Each row is where one point has got to under a steady rotation. How many ticks took it there?
The counts run from 0 to 1261.
[ 97 109 124 111 119  96 150 103 119 164 115 136 135 149 148 123  89 115
 139  97 109  78 152 142 151  92  79 143 191 119 115 128 135 137 146 139
 136 123 124  71 110 113 107 170 106 128 119  89 100 116 134  88 157  94
 123 129  89  91  75 135  91  96 102 155 176  90  84 140 126 109 143 136
  98 142  88 152 125 144 161  99]
1186
[ 98  91 148 134 147  91 147  55 127 155  95 131  92 155 133 137 101 128
 132 126 129  81 143 104 168  97 125 139 181 136  91 120 151 121 119 141
 134 136 101  92 112 127 118 186 122 126 150  99 118 126 132  69 116  76
 141 106 103 110  70 139 105 101 109 137 139 125  75 161 114 151 153 121
 124 117  86 158 130 143 165 105]
895
[ 95 117 121 109 111  91 122  88 148 171 102 152  78 140 113 108  83 118
 147  99 101  94 144 101 128  89  71 150 179 145 113 115 133 135 140 155
 116 126 106  82 115 137 118 164 111 116 161  96  86 128 103  88 126 110
 114  95  91  83  76 147 117 104  95 147 151  88  93 153 108 126 149 120
 124 124 124 169 117 123 166  85]
325
[107  90 119 122  99  99 134 100 155 174  87 166 102 140 141 130  98 135
 176  93 109  60 159  93 133 106  90 164 149 148 120 113 161 107 177 162
 123 149  98  98 130 144 132 124 107  97 188  92 118 152 133 100 134 116
 168 111 121  90 101 164 114 109  95 164 153 114 102 140 117 146 109 101
 119 108 101 117 125 135 154 104]
97
[105  96 125 119 116  92 142  68 136 156 100 156 102 140 133 107 101 136
 138 107 131  66 155 119 164  82  75 157 173 114  90 172 137 137 151 141
 121 152 106  89 145 115 106 145 115 101 146 108 101  95 129 106 140  97
 124 141  93  84  74 152  97 111 114 146 135  76  96 166 131 121 128 116
 142 127 111 160 130 138 151  96]
1248
[120 104 136 123  96 107 138 119 160 165  74 132 110 151 131 127 104 141
 160 153 103  84 160 106 171 109  91 144 150 120 101 115 137 118 118 158
 140 128  89  83 138 132 106 129 114 115 168  99  86 124 138  98 105  77
 146 117 105  57  82 151  95 100  93 136 148  63  98 162 111 135 138 127
 123 132  90 161 134 131 152 130]
492
[113 108 109 125 101 104 127  84 141 156  88 171 117 133 127 118  81 149
 162 134  96  61 142 103 159  91  91 173 146 138 102 145 184 112 161 148
 121 117 129  90 118 130 146  96 120 131 150 108 113  99 152 101 119  99
 142 120 138  59  79 167 123 117  80 141 123  81 111 157 158 166 113 124
 143 117 103 159 147 119 133 132]
700
[103 104 128 132 121 101 145 122 142 144 110 135  88 135 130 126  71 131
 131 128  85 101 147 102 139  82  95 172 189 120 101 117 157 133 146 168
 105 123 120  62 116 123 121 165 121 113 182  96 133 104 118  92 117  87
 130  94 101  81  80 163  90 106 111 149 149  91  98 145 120 139 144 154
  80 134 107 136 131 138 161 122]
713
[ 86 111 131 131 128  92 135  62 109 136 116 142  84 147 147 117  89 120
 149  74 114 105 138 100 158 111 101 137 178 141 144  89 150 124 141 136
 125 145  89 105 114 138 139 179 109 147 155  92 125 130 128  70 146 119
 155 100 104 102  94 154 126 114  95 158 168 133  86 153 119 136 155 122
 120 130  85 160 121 135 174 107]
321
[ 99 101 124 104 105 108 159  78 102 143 112 148 123 159 172 113  88 131
 131  98 104  90 160 126 197 113  92 130 193 106 145  92 150 126 132 130
 149 125  99 113 126 110 122 140 105 120 134  98 109 134 157 100 151 100
 138 109  83  96  88 140 110 123 110 143 164  81 100 171 109 121 137 122
 128 136  68 180 126 127 158 119]
337
[109 108 125 157 131  87 147  44 102 145 104 144 117 126 146 129  87 135
 143 108 108  71 137 117 172 100  99 143 168 131 101 130 169 127 168 140
 139 129 112 102 111 135 137 142 120 145 113 108 131 106 157  79 133  83
 152 131 121 102  87 173 123 123  92 147 133 104  88 153 152 161 128 113
 146 124  78 186 137 144 161 128]
703
[ 96  77 118 118 136 105 130  77 109 141 135 148 131 127 157 132  69 135
 152 105  96  75 149  98 148 116 105 179 164 131 121 138 195 119 143 152
 134 122 106  93 108 136 128 136 107 132 163  93 138 124 145  99 131  89
 157 117 101  95  82 154 123 102 110 139 142 123 110 128 151 131 119  97
  92 118  66 119 168 135 155 136]
458
[106  95 113 128 104 102 159 110 131 158  92 155 111 126 127 124  72 142
 134 141 106  86 153 106 194  89  87 171 191 118 111 135 160 118 122 138
 147 109 116  85 144 115 123 133 109 131 152 112 113 117 148 113 133  94
 129  72 107  91  94 149  99 131  95 147 135  68 115 178 131 128 152 139
 105 150  88 163 146 136 154 131]
697
[113  83 129 121 110  85 171  89 153 164  99 125 125 178 180 130  94 132
 158 111 122  75 132 120 164  83 130 172 171 107 109 130 172 100 161 143
 132 160 100  77 110 135 124 145 105 114 144  91 124 133 156  93 140  94
 161 146 103 106  87 123 112 118 116 164 152 102  91 146 131 140 117 124
 122 131  88 133 139 126 141  99]
1003
[101 126 112 103 118  83 133  85 131 172  80 150 136 165 135 126 102 123
 182  99 130  61 154 140 153  84  94 121 147 143 125 142 142 119 155 151
 123 137  96  96  97 125 142 140 119 154 116  97 105 106 141  96 142 128
 137 127 135  68  98 164 100  93  78 140 165  95  99 163 132 143 140 119
 111 121  91 157 104 142 159  97]
288
[101 125 126 107 102 127  99 102 129 173  90 164 129 133 132 124  90 133
 166 115  96  67 161 129 159 102  58 126 160 139 119 125 143 127 151 155
 128 122 101  84 117 122 142 124 123 148 140 104 110 114 145  91 126  96
 125 121 129  61  77 180 102 102  72 128 150  82 111 153 130 132 155 123
 127 115  89 166 127 132 156 121]
952
[116 102 119 139  97 101 152 103 131 143  86 143 139 134 151 142  86 138
 153 108  94  61 158 107 167 115  93 134 154 134 123 102 193 107 170 153
 135 121 108 101 106 142 148 115 117 148 141 104 125 105 165 112 113 100
 161 119 121  81 114 191 120 127  77 148 150  87 102 130 124 152 119 122
 126 117  65 144 140 134 149 138]
450
[112 109 114 123 118  84 144  83 137 155 119 157  98 150 145  94  81 151
 151 100 109  83 125 109 146  60  82 172 180 113 107 182 154 132 166 144
 112 148 114  78 134 119 129 148 113 117 143  91 121 101 139 113 147 130
 132 141  98  84  88 144 117 112 112 152 138  86 101 169 153 140 124 126
 112 138 110 159 131 138 151  97]
859
[110 101 128 139 107  97 135  91  96 149 107 156 109 129 129 128  93 123
 158 105 121  84 163  91 178 130  75 122 162 121 148 116 142 121 117 147
 138 125  83  85 154 143 107 137 109 118 169 119 106 141 130  97 149 106
 145 102 106  67  95 162 115 106 110 152 139  81 102 160 116 117 141 105
 131 130  66 169 136 141 163 116]
993
[100 119 126 108 110 117 126  75 143 144 112 187 106 141 138 125  92 149
 159 143  90  74 155 110 169 104  90 161 146 135 107 148 166 124 152 145
 113 131 113  98 118 116 132 104 120 128 170  96 134  96 151 111 123  74
 136 100 115  61  72 161  98  93  95 121 144  98 112 165 157 154 130 109
 106 125 100 141 144 118 132 142]
311
[116 122  97 126 107 103 133 107 124 158 110 160 108 150 146 141  88 147
 166 125  82  78 166  99 156 105 105 176 164 170 135 110 173 114 141 151
 131 112 101 112 110 127 140 139 114 137 165  99 113 115 167 116 136 136
 139  73 111 102 126 174 118 113  85 128 163  83 107 170 124 172 124 101
 100 121  81 148 132 133 167 114]
1197
[ 90 105 120 127 126 117 128  61 125 166  91 143 110 152 169 119  71 144
 148  93 108  74 145 104 148  86 110 166 167 142 100 125 192 103 173 132
 115 140 114  98  92 130 156 159 116 129 142  98 131 109 158  84 121 106
 153 140 119 118  80 175 125 120  89 149 126 110 106 158 132 173 116 120
 153 105  95 141 139 122 157 117]
777
[103  84 113 130 110  73 165  96 133 125 119 150 128 131 150 146  93 124
 153  99 107  78 162 128 162 122  72 143 175 110 150 104 172 119 157 143
 130 130  97  91 116 137 118 131  98 149 153  92 108 107 136 113 129 106
 155  99 111  67 107 156 122 125 109 168 170  84  83 127 135 109 127 125
  89 156  75 151 135 130 148 139]
680
[111 122 118 124 124  94 150 104 139 154  97 150 122 160 136 143 108 143
 167 136  96  83 164 125 150  91 100 156 139 137 112 138 159 128 158 168
  98 123 121  81 100 123 129 130 117 137 150 104 109  89 126 112 125 107
 137 109 119  53  85 172  90  84  99 133 157  91  99 159 143 170 131 143
  89 120 101 144 108 133 139 111]
791
[ 87 130 112  81 110 138 122  93 119 161 103 168 116 152 158 110  66 122
 159 101  89  89 149 115 153 107  82 148 175 156 146  83 169 119 140 148
 128 105 103  97 101 129 151 148 113 150 163  93 111 127 142  73 133 111
 133  93 109  88  97 141 112 111  74 137 168  98 107 139 121 130 147 115
 105 126  98 150 133 112 159 125]
800
[116  97 124 135 127  86 156 113 147 163  93 132 125 153 123 142  97 136
 154 153 127  77 150 107 170  98 114 167 153 124 103 151 157 111 116 140
 147 117 108  70 122 129 107 137 125 141 150 114 104 107 150 104 122  87
 141 100 113  64  89 151 101  98  98 127 140  63  93 172 132 145 142 123
  88 134  75 151 138 141 157 128]
537
[ 86 109 117 105 117  97 145  63 134 121 102 167 101 142 150 113  83 126
 154  99 124  81 167 118 170 117  78 145 162 141 134 115 164 129 133 114
 114 141  86 125 127 134 127 147  95 161 152 101  97  90 141 107 137 116
 149 105  96  84  96 145 109 130 103 155 157  81 103 173 144 124 129 103
 142 147  77 153 133 121 153 126]
427
[ 98 121 129 118 117 115 100  59 146 155 107 147  94 134 151 103  77 131
 150 116 101  77 133 108 129  87  91 166 158 137  79 127 165 130 150 131
 119 122 113  95  98 135 135 165 114 136 138 100  96 104 140  84 103  90
 136 136  93 102  75 152 120 114  86 138 140  88 103 143 136 152 125 109
 148 120 105 161 148 124 149 113]
387
[114  96 139 154 117  94 159  55 128 139 122 131 108 138 160 133  94 144
 127 127  94  86 127 111 175  91 119 161 162 114  95 123 179 136 167 163
 134 138 131  74 116 125 117 148 113 115 132 100 128 110 148  84 131  74
 159 136 102 100  66 163 114 114 105 151 147 106  94 158 144 175 120 135
 121 122  92 175 137 136 146 136]
1208
[115 102 126 128 100 101 168 119 124 171  80 137 127 152 151 144  93 153
 142 152  99  72 159 122 175  88 108 153 167 123 104 128 154 110 141 165
 147 130 104  91 126 118 118 134 122 117 152 100 138 118 177 114 132  86
 148  97 112  96 107 171  85 107  96 136 156  79 114 182 109 166 147 131
  94 137  79 138 139 147 153 118]
377
[ 91 124 114  95 122 117 123  63 129 167 110 178 105 153 159  87  69 134
 149  94 103  87 120 115 148  77  98 163 192 148 119 133 163 120 158 137
 123 131 122  90 103 117 151 154 108 134 144  92 121 120 139  73 147 105
 127 133 117 104  68 127 120 113  85 155 149 119 107 151 152 138 128 124
 124 130 123 155 133 121 150 108]
547
[ 96  95 109  73 112 136 128 109 142 150  92 166 114 165 160 117  73 138
 161 134  93  88 165 112 159 109  95 165 171 146 138  84 178 107 146 136
 129 121 124  93 108 123 135 122 100 116 176 104 101 130 136  87 124  83
 137 100 103  80  77 134 106 100 100 131 148  91 112 146 124 138 116 128
 124 109 109 133 128  96 137 124]
1234
[ 95  95 119 114 119  76 163 102 152 160  94 173  95 150 117 137  96 108
 170 118 120  79 158 112 156  92  99 161 179 143 122 112 140 123 150 147
 116 136 112  88 125 136 114 136  97 115 178  92 115 131 111  75 146 103
 136  70 114  85  89 136  96 100 106 164 154 116 101 155 119 116 138 116
  98 127 124 125 113 140 156 103]
828
[121  73 127 138 115  89 168  65 125 135 107 133 129 137 151 150  93 144
 123 121 103  67 154 117 185 106 117 157 179 112  91 119 186 122 162 135
 155 121 140  88 118 134 120 124 107 112 130 111 114 112 145 100 129  67
 144 135  97  88  77 151 123 120 114 150 127  96  91 142 126 157 107 127
 136 119  88 172 145 128 143 133]
269
[105  97 111 126 115  79 156 106 121 146 100 163 121 133 145 154  98 142
 168  92 112  60 185 110 141 120  88 152 144 146 136 126 167 112 167 160
 114 146  95 102 117 126 133 133 103 121 178  95 132 116 153 121 136 123
 160  98 114  90 121 196 108 103  93 142 151 109 106 144 116 151 126  98
 100 110  79 118 118 154 158 124]
602
[100  91 135 118 154  95 149  42 111 136 108 146  89 164 145 133  86 131
 133 115 128  99 141 100 174 111 120 135 182 135 118 107 172 117 121 124
 132 133 114  93 108 130 138 176 121 129 146 103 116 125 114  69 130  79
 134 109  97 101  72 139 109 102 116 126 135 121  82 155 126 140 155 117
 130 114  79 168 121 129 176 109]
1
[ 84 112 110  96 106 133 104  94 133 162  98 147 100 157 164 103  75 122
 148 120 102  79 171 122 151 116  82 168 175 138 105  90 159 113 137 132
 124 120 115  92 122 128 133 151 112 115 156 114  79 118 140  92 127  91
 127 129  91  96  76 136 105 111  99 142 147  66 107 158 111 130 112 130
 162 125 109 149 139 106 158 121]
341
[111 109 148 131 107 101 146  80 126 146 110 104 105 162 169 125  89 128
 127 117  93  98 137 118 165 102  95 125 176 113 105 100 139 127 140 150
 130 143  89  76 119 131 112 166 125 126 143  89 105 121 133  87 110  82
 142 139  89  91  77 144 106 111  98 134 148  77  79 152 104 136 141 136
 122 133  70 171 134 126 167 108]
567
[103 132 121 109 110 100 119  68 111 148  98 149 112 169 148 109  91 150
 154  99  95 105 148 109 155  97  80 115 167 144 136 110 158 138 150 148
 107 123 118  89 108 128 142 135 118 138 143 109  88 104 132  97 124 113
 119 121 106  50  79 160 111 107  86 124 160  76  94 158 119 157 132 140
 147 107 106 196 113 110 152  99]
403
